128 stands for zero in the data rows.
Here are some numbered points:
array([147, 136, 132, 143, 122, 124, 137, 115, 194, 166, 162, 184]) 0
array([124, 149, 146, 093, 172, 098, 125, 117, 131, 119, 102, 158]) 1
array([211, 116, 103, 102, 170, 073, 117, 113, 134, 092, 139, 131]) 2
array([188, 126, 117, 117, 163, 077, 130, 121, 116, 097, 155, 125]) 3
array([084, 128, 133, 163, 135, 138, 160, 108, 166, 113, 174, 162]) 4
array([218, 130, 118, 070, 077, 079, 112, 173, 066, 179, 138, 116]) 5
array([143, 148, 119, 130, 105, 133, 099, 172, 175, 178, 100, 134]) 6
array([182, 119, 109, 101, 166, 095, 117, 124, 128, 087, 136, 138]) 7
array([203, 110, 117, 110, 181, 075, 114, 123, 152, 083, 123, 159]) 8
array([093, 135, 158, 154, 164, 130, 122, 116, 175, 120, 126, 169]) 9
array([145, 129, 132, 130, 080, 151, 088, 173, 207, 190, 085, 154]) 10
array([039, 140, 210, 193, 076, 147, 116, 170, 108, 122, 133, 123]) 11
array([121, 110, 117, 088, 051, 154, 156, 138, 012, 143, 116, 058]) 12
Which three points above are nearest to each new point by angle? Their numbers follow each, nearest first.
array([128, 113, 119, 101, 072, 147, 151, 131, 029, 142, 106, 075]) 12 5 11
array([100, 126, 121, 150, 139, 134, 153, 109, 181, 122, 158, 165]) 4 9 0
array([036, 141, 206, 198, 082, 141, 127, 162, 109, 115, 147, 132]) 11 4 9
array([039, 138, 204, 189, 065, 144, 129, 166, 096, 128, 147, 119]) 11 4 12
array([104, 126, 116, 164, 152, 134, 169, 086, 172, 117, 171, 161]) 4 9 0
array([201, 104, 139, 065, 087, 106, 112, 158, 046, 168, 120, 094]) 5 12 3
array([132, 117, 085, 114, 124, 142, 139, 123, 127, 131, 117, 100]) 12 5 2
array([128, 140, 127, 081, 104, 146, 140, 121, 039, 149, 131, 084]) 12 5 11
array([115, 128, 096, 153, 132, 138, 161, 083, 168, 122, 166, 159]) 4 0 9
array([084, 146, 138, 088, 088, 170, 152, 128, 021, 162, 119, 062]) 12 11 5
array([213, 094, 105, 070, 081, 100, 124, 143, 073, 162, 113, 076]) 5 12 2
array([136, 111, 110, 088, 055, 147, 157, 136, 000, 146, 102, 059]) 12 5 11
array([083, 124, 160, 168, 165, 147, 128, 107, 187, 122, 135, 165]) 9 4 0
array([092, 130, 162, 185, 163, 145, 123, 096, 188, 126, 129, 155]) 9 4 0
array([097, 132, 152, 175, 158, 144, 120, 104, 178, 124, 129, 148]) 9 4 0
array([146, 135, 136, 147, 123, 122, 140, 109, 202, 167, 169, 195]) 0 4 9
